One turn moves each row of this set onto another row. After a few examples, where does it send each row asked below?
Z_417: [-51  -1 -12 -55  26  22 -10  19  37   6  26 -14  28 -13 -17  25  22  -3
  31   2 -12   2 -12 -19 -11   3   8 -21   2  -1  10 -19  12  28]
Z_749: [ 30 -40  -2  14 -17 -45   1  15 -12  55  34  -8 -21 -45  23  17  -8   5
  -6 -37 -19   4 -17  -4  14 -10  24   8   0   7  12  14   3   0]
Z_781: [-15   2 -24  -5  45  33  14 -36  40  13  19  -2   0 -36  -7  -5  35   0
   8  50   2   1 -14  19 -30  11 -23  -8   7 -33   1  11  -1  -3]
Z_543: [ 14 -37  -9   3 -27 -41  15   3   0  36  33   7 -29 -38  15  25 -40  -8
  -5 -12 -10 -29   7  15  -8 -28  30  16   4   5 -26 -14  -5 -10]
Z_316: [-21  -6   5  -5  21  72  32  24  46   1  20  -6   7 -13 -45  20   5  -4
  11  -8 -17  35  -7   7 -24   8 -16  14  26 -21  -1   9 -15  11]
Z_5: [ 13   9  19  24 -24   3  17  19 -21  69  37 -22 -35  -9   8   0 -25   8
  -8  24   1 -12 -11 -14  32  -4 -10  27 -17  15  20  15 -24   1]
Z_298: [ 18   3 -21  10 -37   0   6  -2 -32  -2  -3   2 -39 -30  25 -19 -21 -25
 -13  12  -8 -45  17  -8  -3  -6  12  -9  -9   6  34 -10 -41  20]
Z_194: [-13   5 -11  -8  33  43   6 -12   1  -2  12 -27  11 -23  -1  31  57   0
   2 -32  14  41   9  16  -9  23  -8 -15  27 -11  18 -18  -3 -15]
Z_351: [ 22  18  33   1 -35   6  12  36 -30  31  38  -4 -41   7   6  12 -56   0
   2  -2  22 -16  14  10  15 -13   3   4 -11   5  10  -3 -11  13]
Z_422: [ 10  12  -1  13  37   1  20 -25  29  -4 -21 -25 -16 -25 -36  16  25   3
  44  11  23  25 -24  17 -49 -14   1  -6   8 -16  -3   6   7 -12]
Z_332: [ 21 -43  -2   1 -14 -41   3   6   2  27  37   7 -34 -41  16  22 -38  -7
  -8  -8 -18 -35  -2  20 -11 -23  35  21  16  15 -15 -17  -3   2]
Z_681: [ 10  21  14  16 -22   9   7  17  -4  66  36  -8 -44 -14  15   4 -19  11
 -13  25   8 -18 -17  -3  32 -11 -21  22 -21  12  33  10 -28   1]
Z_913: [ 13  14  24   0 -40   4  22  33 -32  34  35   2 -37   9   4  27 -59   2
   0   0  17 -13   9  -1  20  -7  -8  11 -15  -3  -3 -11  -9   2]
Z_812: [-18  34  -9 -17  43   2 -31 -19  -5   3  -4 -17  11   7 -25  12  32  -4
  33  14  35  12   8  -4 -17  -1  16 -13  -9   8   2   5 -15 -17]
Z_414: [  9  24  29  -4 -40   6  17  43 -22  28  24   1 -43  12   5  20 -56   3
  -2  -5  18 -16 -10  12  17 -19  -4   8 -17  -2  13 -16 -16  10]
Z_305: [-16   6  -8  -7  33  42  -3  -8  -3   0   2 -31  11   4  -7  12  45  -2
   0 -29  25  44   7  17  -3  27  -7 -23  23 -10  22 -18  -1 -15]
Z_810: [-15   9  10 -25  27  37  20  30  -8 -17 -14 -31  28  -3 -20  -5   0 -16
  38 -28   8  24 -25  11 -36  -6  30 -18   0 -25   3 -16 -11  23]
Z_350: [-39 -11   1 -10  21  60  21  19  57   0  17  -7   7  -5 -52  18   4   1
   8  -7 -19  26  -3   0 -17   5 -23   6  27 -11   1   3  -4   0]
Z_972: [ 22   7  20  15 -15  14  11  19 -11  69  43  -9 -45 -12  13  -3 -34   4
  -6  23   7 -14  -2  -5  24  -8 -12  24 -13  15  22  23 -27  13]
Z_698: [ 45 -31   9  22   1 -29   7  18 -10 -10  -5   6 -40  -9  10  31 -34  21
 -19   9 -17   0 -16  19  32  23  -4   7  -3 -13   9 -37 -16 -26]
Z_980: [ 23 -11 -21  18 -42   4  27  -6 -38  10   5 -10 -30 -37  27 -18 -28 -25
  -7  13 -11 -40  25 -12  -8  -3  11  -5  -5   0  21 -13 -32  16]
Z_57: [ 44 -48  -2  10  -4 -38 -11  10  -9  47  26  -6 -29 -49  27  16 -12   0
  -9 -36  -9   2 -12   5  11 -10  22  10  10  11  14   0   4  -1]
Z_434: [  8   5   5  11  45  14  30 -17  23  -3 -29 -26 -18 -25 -37  25  23   5
  39   1  18  34 -27  20 -38  -8  -1   4  11 -10 -20  -2  -6 -14]
Z_501: [-28  32  -4 -20  47  -1 -25 -13  -5  -8 -19 -18  14   6 -31   3  30   5
  29  13  19   7   3 -11 -10   1  11 -19 -12   3   0   8 -13 -13]
Z_323: [-27 -13   7  -9  17  56  15  26  58   8  25  -7   6   3 -57  18   0  -5
  13  -4 -14  30 -16   3 -23   3 -11  15  31 -12  -2   8   1  14]
Z_90: [-40  -1 -13 -52  24  27 -14  14  30   6  40 -16  31 -20 -12  31  38  -8
  20   8 -11   3  -6 -11  -2   8  19 -13  11   2   0 -24   8  32]
Z_961: [ 14 -45  -3  21  -7 -13  15  19 -14  22  21 -25  -9 -11  25   8 -26   6
 -25  24 -38 -19   0  -3  38  29  16  20   3  12  12 -47 -35 -13]
Z_357: [ 50 -34  16  16   6 -35   9  10 -11   3   8  -3 -36  -8  15  24 -36  26
 -20  17 -16  -6  -3  23  34  29  -1  14   7 -11  -3 -33  -5 -14]
Z_212: [ 39 -23  -6  12 -37   1  26  14 -31   8  14  13 -37 -40  15  -8 -31  -9
 -11   1 -30 -14  -7 -20   2  18 -14  -5   0 -25  27  22  -4  40]
Z_931: [-23   4   3 -27  24  26  19  23  -5 -23  -5 -30  29   6  -8  -3   4 -14
  30 -26   3  22 -21  19 -39   9  28 -29  11 -26  22 -25  -3  25]
Z_804: [-18  14 -16  -7  38  43   9 -27  33  10  38   3   4 -47 -12   9  45   0
   9  47   2   0  -6  11 -23   4 -19  -8   4 -26  -1  19  -2  -3]
Z_254: [ 36 -20  -6  14 -39  16  20  18 -11   1   4  23 -49 -37   9 -10 -29 -13
 -21  -5 -27 -14 -11  -9   3   8 -19  -3   3 -20  36  17 -16  38]
Z_42: [-32  -4   2 -31  46  13   9  -6  18 -10 -10  -8   9  -4 -36  -4   7   0
  14  33 -20 -11 -42  14 -23   9  18  16  17 -16 -45  -6  -8  29]
Z_993: [-33   7 -19 -15  45  29  11 -31  36   9  24   3   1 -41  -8   0  36   3
  13  43   1  -5 -16  13 -26   2 -25 -21   0 -29  -2  12   8  -8]
Z_122: [  8 -32  -5  -1 -18 -48   3   5   9  28  23  16 -36 -34  15  16 -34  -4
 -13 -13 -14 -35 -13  29  -7 -34  35  16   2   7 -20 -13 -14  -5]
Z_32: [ 10 -39  -8   8  -1 -14  -4  25   3  14  22 -11 -13 -12  27  17 -21   8
 -27  24 -40 -23  -9   0  41  24  14  17  -3  15  26 -52 -39 -11]
Z_848: [ 22 -41   2   7   6 -18   6  20  -7  26  25 -24 -13  -9  33  17 -27  15
 -24  13 -33 -16   6   7  37  32  16  24   9  16  20 -48 -33  -3]
Z_747: [ 50 -16   1   9 -34  17  17  22 -22   7  13   9 -34 -34  13 -16 -42 -11
 -16   3 -22 -19   2 -12   2  13 -15   3   5 -26  36  11  -6  42]
Z_319: [-50  -5   3 -22  51  16  15  -6  20 -11 -12  -6   3   2 -39 -14   3   2
   9  26 -24  -9 -43  13 -30  11   2   8  20 -14 -30   5  -9  18]
Z_821: [ 35   3 -12  16 -28   5  14  -4 -37   7   8  -7 -32 -36  27 -19 -32 -18
  -9  22  -8 -43  27  -7 -11   1   5   3  -2  -1  36  -7 -34  17]
Z_914: [-43  -2   1 -24  49  18  10  -9  25  -8   4  -1   0  13 -37  -4  -1   1
   8  43 -17  -9 -36  19 -28  21   5  17  23 -13 -32   1 -13  23]
Z_241: [-34   1   8 -21  29  31  25  26   1 -14 -11 -34  24  -4 -13  -7   6 -11
  34 -33   2  22 -28  15 -40  -4  20 -30   6 -21  17 -21  -2  13]
Z_934: [-16  39  -4 -23  40   9 -26 -14 -11  -8  -6 -20  20  -1 -25  -1  36  -2
  27  26  25   1   7  -4  -7   1  24 -19 -17  -5  -9   7 -16  -3]
Z_818: [ 24 -39  -7   9 -14 -36  -7  15   3  49  28   3 -29 -46  28  19  -2   4
 -20 -49 -12   4 -19  14  17 -16  19   3   2   6  22   6  -6  -5]
Z_480: [ 43 -35   7  17  -1 -30  14  13 -29  -3  10   6 -29  -9  16  29 -36  21
 -17  15 -21   0  -4   8  34  37  -7   7  -3 -18  -3 -28  -6 -19]
Z_859: [-32   6 -12 -13  34  42   0 -13  -2  -6   4 -23  12 -11  -4  14  47  -1
  -2 -31  16  31  10  12  -7  20 -17 -29  22 -12  20 -17   4 -21]
Z_633: [-38  -7 -22 -53  19  30 -10  17  41  13  34 -14  32 -18 -11  25  21 -16
  28  -2  -9   5  -9 -15 -21   4  15 -11  12  -4  17 -23   9  35]
Z_374: [ -6  10   2  14  39  11  29 -20  35  -1 -24 -29 -17 -25 -37  18  25   8
  43   5  17  26 -20  12 -38 -17 -11 -10   6  -9  -2  -1   3 -24]

Z_747 goes to Z_357
Z_812 goes to Z_633
Z_480 goes to Z_913
Now find these:
Z_818 goes to Z_254
Z_859 goes to Z_350
Z_434 goes to Z_810

